(in the rows, 128 means zero)
The rows of T fall into 4 groups, and each row is roughly a mix of its group's hidden directions.
T:
[[194 139 160 112 138 149 132  74 112 138  95]
 [176  74 141 126 153  80 123 103 106 112 157]
 [159 111 178 126  57 137 116  99 147 123 147]
 [137 146 149 142  85 171 113 167 192 139 130]
 [130 164  99 129 107 188  95 161 105  86 137]
 [164 109 161  86 139 186 153 159 114 119 156]
 [ 81 105 160 121 114 127  66 131  89 121 162]
 [132 114 137 108  74  98  96 112 101  91  75]
 [ 95 116 131 129 146 197 107 165  82 113 135]
 [119 176 143 122  71 179 111 159 142 101 132]
 [143 122 121  98 134 160  92 102 144 196  88]
 [118 169  90  94 160 107 178 159 124 134  93]
 [142  96 167 136 122  71 114  66 130 117 106]
 [132 158 140 102 116  98 164 149  80 154 184]
 [126 120  78 116 186  93 145 136 175 148 149]
 [ 99 126 172 109  99 126 148 152 141  54 130]
 [172  77 126 106 133 128 101 119  70 124  90]
 [110 157  82 125 177 111 160 126 121  82 167]
 [115 164  79 130 109 148 123 194 152 126  95]
 [146 137 144 129 163  96 126  53 129  89 154]
 [106 122 164 129  60 137 167 102 102 163 128]
 [ 89 155  69 114 167 131 138  97 140 160  97]
 [ 98 149 121 104 200 100 120 137 154  84 124]
 [132 127 110 104  92  71 136  70 157 157 123]
 [132 115 137 150 168 103  77 168 135 180 101]
 [143 148 100 181 177 128 123 123 188 108 126]
 [ 98  77 128 116 178 138 140  74 106 154 113]
 [125 124 180 151  91 142 108  75  84 104 126]
 [129 135 126 150  80 142  78 106 127 173 179]
 [163 187 132 132 127  79 171 156 148 140 111]
 [ 87 176  94 128 130 133 191 132 143 164 131]
 [102 123 103  96 114  99 184 101 129 186 130]
 [ 80 106 143 152  77 131 147 129 131 184 158]
 [156  93 100 143 119 100  58 161 148 117 110]
 [108 131 128 169  75  67 110 100 133 104 111]
 [111  58 148 148 121 100 163  97 122 137  89]
 [ 99 149  77 158 103 102 141  63 127 113 124]
 [138 175 149 171 150  80 170 100 153 123 130]
 [121 154 150 149 139 123 208 168 135 128 100]
 [180 127 140 114 100 182 117 102 172  93 124]
 [110  84 186  77 124 127 148 144 161 101 125]
 [109 142 102 191 107 117 107 156  82  98 103]
 [104 138 202 127 136 102 102 165 113  97 106]
 [163 139  73 133 184 131 100  98 143  93 136]
 [ 78 160 108 119 115  96 131 152 115  76  84]
 [101 146  78 122 144 121 192 165 133 154 103]
 [ 96 182  92 158 149  79 127 108 153 153 121]
 [ 95 158 142  75 127 137 164 114 190 138 138]
 [191 161 117 148 153 130  99 121 109 173  95]
 [ 96 140 111 171  75  95 106 114 113 112  80]
 [ 78 190 112 140 111 157 145 166 142  98 130]
 [ 72 151  85 121 109 186 126 140 126  95 141]
 [122 103 162 139  64  83 130 117 115  89 102]
 [115 140 159 148 145 185 143  86 161 102  87]
 [162  58 103  84 133 124  96 128 100 141 132]
 [ 69 103 160 116 119 159 142 108 159  83 156]
 [127 175 140  99  95 175 170  86 136 141 108]
 [162 100 118 114  92  64 102 135  87 121 105]
 [154  75 101 188 153 152 126 152 136 101 111]
 [137  59 112 172 116 132 141 104  78 142 134]
 [172 116 106 190 169 109 114 122 170 134 138]
 [156  87 132 170 165  67 110 156 144 121 130]
 [ 71 104 162 159 142 161 159 109 133 104  88]
 [149  90 130 147 160 105  82 159  91 156  88]
 [172 126 144 162 155 123  74 100 144  81 107]
 [121 122 157 175 107 128 127 199  94 100 122]
 [107 103 121 113 130  61 118 148 114 125 192]
 [ 96 126 178 144 137 132 121  96 185  80 118]
 [130 160 163 171 151 104 166 122 132 128  65]
 [163  96 126  98 127 135 163  58 126 126 163]
 [129 178 191 139 132 169 143 148  96 110 147]
 [ 78 160  98  97 150 148 185 144 124 100 116]
 [ 55 145 186 130 127 112 132 102 142 109 139]
 [123 167  73 108 139 107 185 107 121 166 123]
 [ 59 157 114 162 145 110 154 144 172 113 124]
 [107 125 107  99 166  72 168  84 150 114 142]
 [173 132 111 143 141 117 178 171 111 180 107]
 [110 107  92 113 114 114  90 189  88 144 159]
 [105 166 114 131 123 189 175 116 158 143 164]
 [121 103 137 118 172 147 107 115 168  55 130]
 [ 75 155  95  95 174 113 171 121 131 107 115]
 [ 97 159 164 131 142 162 118  99 187  90 144]
 [112 115 157 155 147 145 142 192  98 177 108]
 [ 94  89 193  88  92 127 123 123 105 121 140]
 [168 172 128 138 138 129 142 139 203 154 111]
 [109 101 146 166 150 137 149  72 118  70 113]
 [151 113  65 170 127 134 147 156 145 180 135]
 [158  91 141 109 130 140  69 140 148  97 180]
 [110 127 175 169 156 152 126  91 153 109  75]
 [ 76 141 183 173 129 113 131 134 177 125 136]
 [129 151 103  59 136 160 141 165 132  93  97]
 [122 160 132  82 180  65 131 117 150 135 140]
 [131 131 110 104  90 161  63 147 106  90 102]
 [131 103 134 103  91  73  83 127 140  79 148]
 [ 89 179 103 153 131  94  83 139 167 140 112]
 [120 148 204 133 102 113 102 177 120 129 111]
 [169 119 124 117 137 128 145 116 103  67 191]
 [122 128 175 124 139  62 148  81  96 145 132]
 [175  84 172  90 131 106  82 135 127 144 112]
 [151  84 156 137 118  93 139 134 201 124 106]
 [109  67 106 142 130 194 126 151 124 144 103]
 [171 147 108 126  79 133 114 193 144 102 140]
 [126 113 143  93  70  95 181 149 121 102 104]
 [ 83  92 108 109  88 138  78 118 101  90 118]
 [ 94 157 110 168 118 152 114 124 159 193 101]
 [148 160 124 125 158 165  74  88  92 147 157]
 [135 104 178 150  89 149  75 138  85 111 129]
 [100 122 132  74  90 126 124 155  86 173 159]
 [152  65 132 137 136 193 133 143 152 151 108]
 [114 107 183 149  76 110 136 149 124 182 141]
 [ 87 115 180 138 113 113 112 194 100 132 115]
 [134 114 183 173 177 141 103 140 143  87 124]
 [179 129 165 163 137 116 117 198 115 130 124]
 [182 106 145 148 122 136 132 123 106  93 197]
 [164 152 173 126 126 157  78 108  95 149  88]
 [187  99 125  84 174 122  91 127 105 119 142]
 [110  96 153 104  93 113  91 117  93  65 130]
 [151 107 184 137 129 123  77 185 129 105 116]
 [162 109  81 163 143 154  71 113 142 122 162]
 [191 149 133 179 151 103 124 154 122 150  92]
 [118  97 103  99 156  92 159  65 127 150 103]
 [133 173 146  82 114 127 125 120 141  99 198]
 [159 151  89 148 124  76 148 103 176  95 139]
 [ 59 180  95 132 121 113 123  88 135 128 118]
 [139 186 150 107 123 148 151 171  81  95 138]
 [115 117 189 159 158  89 150 170 122 129 161]
 [164  97 157 113 131 173 142 110 136 160  67]
 [163 195  83 167 122 127 110 152 110 124 115]
 [190  87 162 126 113 152  83 135 107 152 126]
 [ 81 155 144  98 118 144 153  55 132 141 126]
 [124  91 106 158 121 121 119  67  74 143 156]
 [150  87 193 104 137 121 119 184 128 143 115]
 [ 86 150  62 132 128 168 113 164 102 145 125]
 [116  57 150 137 138 181 142 153  95 114 128]
 [192 117 174 131 129  81 130 165 123 124 156]
 [152 159 134 194 136 102 101 170 155 104 113]
 [112 166 128 157 162 110 130  52 143 102 124]
 [111 120 161 117 117 123  93 191  88 125 173]
 [164 109 108 159 171  75 119 162  92 140 144]
 [135 111 180 156  97 159 111 177 133 171 110]
 [102 188  68 155 132 153 126 103 145 126 150]
 [149 114  93  87 146 103 154 179 158 172 131]
 [113 158 170 132 113 153 114 121 153  73  72]
 [141 138 158 125 133 200  99 156  79 116 120]
 [154  81 107  89  79 159 113  99 125 156 104]
 [ 91 122 102  96 129 159 180 174 167 121 110]
 [139 113 148 134  91 125  67 140 119 157  67]
 [140 127 187  79 117 132 131  80 139  83 122]
 [146 102 110 130 143 157  66  91 139  77 109]
 [101 150 203 106 106 123  82 121 123 105 140]
 [143  96  94 109 107  98  76 161  86 113 156]
 [ 92 128 105 151 126 101  60 149 119  83 108]
 [127 145 111  97 145 184 154 170  89  86 130]
 [157 120 156 112 106  96 178 174  82 108 120]
 [137  98 115 179 111 132 151  89 171 168 160]
 [127 119  54 108 162 154 152 128 174 118 137]
 [117 171 196 149 147 145 166 125 103 155 120]
 [ 86 123 137 105 109  73 128 158 107 158 179]
 [147 127 134  98 114 196 119 170  80 113 144]
 [ 85  73 109 150 121 124  76 146 135  92 109]
 [141 105  74 164 165 106 158  88 147 152 147]
 [172  98 159 107  94 137 132 130  74 116  82]
 [106  89 156  82 134 130  92  69 106 151 124]
 [149  97 123  97 171  80  93 146  94 113  95]
 [217 110 161 136 141 112 110 134 123 132 105]
 [185 174 178 145 136 136 139 109 111 150  95]
 [ 96 154  93 124 112  84  86  70 143 138 124]]
Which row in each list fits none of the groups? There is exactly one, and every other row fits one group, some only roughly.
    Z_107: [159 122 186 174  96 131 114 110  96 101  98]
    Z_403: [146  81 128 134 151 127 117 159  72 126 186]
    Z_152: [132 139 151 140 168 143  86  65 108  85 135]
    Z_450: [139 105 127  91  99 132 147 152  92 201 111]
    Z_840: [116 116 111 161 123 128  77 158 124  93  63]
    Z_132: [ 93  80 185 162  92 126 132  97 120 117 145]
    Z_518: [117 118 128 133 122  99 183 148 140 202 104]
    Z_71: [148 181 100 108 159 181 146 137 103 119  90]
    Z_377: [108 180 113 102 121 152 144  95 187 131 163]
    Z_610: [129 121 138 155 146 113 122 161  56 104  80]
    Z_553: [105 143  62 111 122 166  88 114 132 143 169]
    Z_638: [157 135 179 124 116 179 168 152 131 101  88]
    Z_687: [196 103 171 128 125 156 122 129 161 131  88]
 -> Z_71
    Z_680: [211 121  93  97 117 150 105 132 144 122 135]
    Z_237: [114 158 117 101 131  97 138 160 157 117 203]
    Z_962: [178 168 123 111 124 126  94  62 104 125 118]
    Z_155: [ 74 149  85 164 114 132 143 108 118 147  75]
    Z_876: [ 97 131 123 136 178 134  69 147 150  77 138]
    Z_589: [203 126 132 117 149 104 126 114 130 162 178]
    Z_611: [171 129 159 160 177 116 166 112 107 174 120]
    Z_564: [184 140 123 116 175 152 169 133 141 125  77]
    Z_826: [ 84 105 148  94 137 126 127 136  66 137 179]
    Z_728: [119 201  99 113 101 146  89 135 151 110 101]
 -> Z_564
    Z_866: [111 112 142 121  95 186 148 133 115 170  73]
    Z_416: [169 126  86 128 143  88  86 132 106 167 167]
    Z_69: [142 156  97 136 157 146 121  65 113  74 109]
    Z_54: [132  88 109 108 201 127 155 134  94 155 110]
    Z_68: [102 101  76  72  94 135 130  90 152 137 135]
    Z_115: [166 152 133  92 129 142 197 146  89 105 132]
    Z_934: [156 151 160 113 132 175  63 116 130  90 119]
    Z_208: [138 121 171 138 113  82  65 165 148 138 110]
    Z_159: [ 94 105  76 147 135  92  84 150  84 137 120]
    Z_154: [179  86 156 144 131 121 160 133  95 151  78]
 -> Z_115
    Z_358: [111  93 128  73  66 170 136 127 123 110 139]
    Z_761: [ 95 132 203 137 156 139 155 123 141  92 156]
    Z_545: [133  90 103 135 127 127 183 192 102 155 124]
    Z_485: [166 150  86 123 141 190 108 102 119 137 170]
    Z_504: [181 133  99 116 140 129  59 122  97  99 140]
    Z_624: [116  92  75 136 172 107 117  95 146  84 150]
    Z_722: [169 107 119 145 149  69  92 122 101  97 162]
    Z_180: [146  75 118 130 147 165 100 160 126 145 188]
    Z_405: [125 140 147 109  93 124 123 206 152 170 118]
    Z_803: [141 149 181 128 111  97 128 130 190 168 151]
    Z_329: [115 142 170 145  80 113  76 118 128 179 113]
    Z_136: [173 102 135  74 158 177 125 112 125 164 135]
    Z_367: [ 84 125 113 127 135 130 116  61 152 137 184]
    Z_238: [ 86 126 193  95  96 145 102 153 153 113 132]
    Z_771: [ 90  71 137 105 104 119 105 151 152 157 176]
 -> Z_329
    Z_992: [141  94 145 112 172 132 191 115 128 148 176]
    Z_865: [141 178 135 116 157 133  88 112 136  59 112]
    Z_147: [157  72 142 162 155 151 162 143  87 155 145]
    Z_492: [ 82 165 118 145 132 159 110 164 106  75  97]
    Z_60: [121 150  71 119 128  93  81  92 119 159 160]
    Z_556: [129 128 127 148 197 148 158 117 187 109 111]
    Z_881: [ 89  64 133 143 141 117 181 111 111 149 153]
    Z_303: [158 138 119 189 177  89  93 119 125 120 105]
    Z_202: [126 171 120 106 159 121 127  85  76  80 110]
    Z_197: [100 126 147 183  89 120 158  86 108 166 147]
    Z_951: [148 193 134 163 119 175 113 128 140  91 100]
    Z_714: [144 189 132 125 107 106  87 104 131  96  79]
    Z_261: [130 155 198 142 171 148 116  99 121  92 144]
    Z_320: [134 133 174 135 176 152 159  66 117 146 110]
 -> Z_556
    Z_231: [164 100 132  96 179 183 114 137 148 103 154]
    Z_342: [137 130  94 128 123  71  84 113  98 178 103]
    Z_484: [154 153 179 105  89 181 119 149 113 150 103]
    Z_522: [165 104  87  66 143 155 133 138 170 114 135]
    Z_139: [109 129 120 121 136 161  84  87 197 122 154]
    Z_184: [146 114 157 128 119  85 140 126 187  75 158]
    Z_441: [123 149 138 120 100 169 173 171 157 108  78]
    Z_477: [123 120  89 158 171  73  93 101  94 125 143]
    Z_679: [139 129 142 132 133 126 150 199 103 106 189]
    Z_339: [147 153 111 100 111  83  77 148 123 106 181]
    Z_896: [113 103 132 103 154 173 176 144 120 178  90]
 -> Z_231
    Z_145: [176  67 177 109 120 134 109 130 140 107 157]
    Z_629: [110 115 143 161 139  60 112 170 105 100 100]
    Z_612: [117 173  91 169 119 106 115 116 133  79 173]
    Z_323: [136 128 170 101 132 129 174 122 174 125 190]
    Z_594: [107 112 138  94 142 139 181  89 165 179 121]
    Z_889: [103 146 126 106 142 122  99  50  92 154 121]
    Z_486: [142 173  91 133  91 155 139 185  95 138 144]
    Z_70: [ 93 138 172 128  86  93 107 142 158 141  75]
    Z_704: [ 77 111 122 137  92 167 127 103  66 106 129]
    Z_316: [107  97 170 129 158  55 109 121 126 145 154]
    Z_275: [156 140 100 147 148 110 136  90 145 121  50]
 -> Z_275
    Z_5: [ 68 157 108 135 100 106 166  95 160 123  99]
    Z_414: [125 159 133 178 171  72  99 103 138 116 108]
    Z_557: [124 115 148 109  94 171 158 105 150 188  93]
    Z_317: [122 150 125 165 163  76  66 106 131 119 109]
    Z_673: [130 110  92 132 130  79  75 106 102 126  77]
    Z_809: [118  88 177  97 119 154 138  84 110  98 167]
    Z_653: [127  83 120 105 132  60 110 119  94 165 150]
    Z_784: [111 160 110 134 130 126 107  79 182 155 179]
    Z_482: [ 99  76 123  75 112 159 115 128 118  81 102]
    Z_468: [107 160 149 129 130 153 188 184 121  97 149]
    Z_656: [133 146 118 132 165 148 144 195 105  93 171]
    Z_263: [149  99 164 149 174 101  99 121 182 111 155]
    Z_890: [ 40 107 135  91 122 142 149 141 124 115 126]
    Z_293: [168 129 113 155 106 166  64 112 100 147 102]
    Z_802: [141 136 101 131  96  84  88  88 113  70 132]
 -> Z_482
    Z_630: [114 121  68 172  98 159 161 113 116 167 133]
    Z_65: [ 95 139 163 182  79 101 119 154 151 152 110]
    Z_973: [ 77 136 105  57 123 150 139 169 131 122 121]
    Z_850: [109 143  83 129 185 106 111 127 173 144  87]
    Z_21: [100 139 189 138 165 178 139  90 114 114 118]
    Z_429: [125 155 147  79 108 196 145 133 159 154 117]
    Z_740: [161 127 197 132 142 151 109 155  78 139 109]
    Z_509: [138 175 162 170 125  63 115 121 159 130 125]
    Z_250: [137 128  96 101 120 182 163 123 159 184 151]
    Z_814: [151 128 157  98  94 146  88 200 133 135 120]
    Z_126: [145 156 127 107  90 193 134  96 156 132 169]
    Z_603: [193 180 149 130 148 144  87 155 130 128 114]
    Z_651: [109 121  95 123 100  88  92  60 114 152 125]
    Z_185: [133 160 179 107  95 116 159  80 157 161 115]
 -> Z_850
    Z_380: [130 133 132  95 143 100 102  83 192 169 130]
    Z_794: [110 125 102 109 120  80  86  98 152 120 188]
    Z_15: [ 79 118 144 170 160 131  68 151 131  97 127]
    Z_331: [117 112 109 112 160 112 194  88 115  88 151]
    Z_960: [102 147  72 139 157  94 124 127  92 108  76]
    Z_902: [123 141  49 141  93 140 108 160 157 109 122]
    Z_193: [148 145 176 176 176 148 101 131  95 121 101]
    Z_997: [ 98 157 150 135 109 142 178 171 144  96 175]
    Z_873: [ 94 119 171 100 106 132 130 203 151 136 119]
    Z_50: [ 91 123  75  93 147 146 111  95  75 127 145]
    Z_573: [101 122 115 123 110 104 198  98 100  82 129]
    Z_286: [126  70 160 163 137 185 153 130 114 101 139]
    Z_272: [150 121 138 145 128 108 141 146  36 128 108]
 -> Z_286
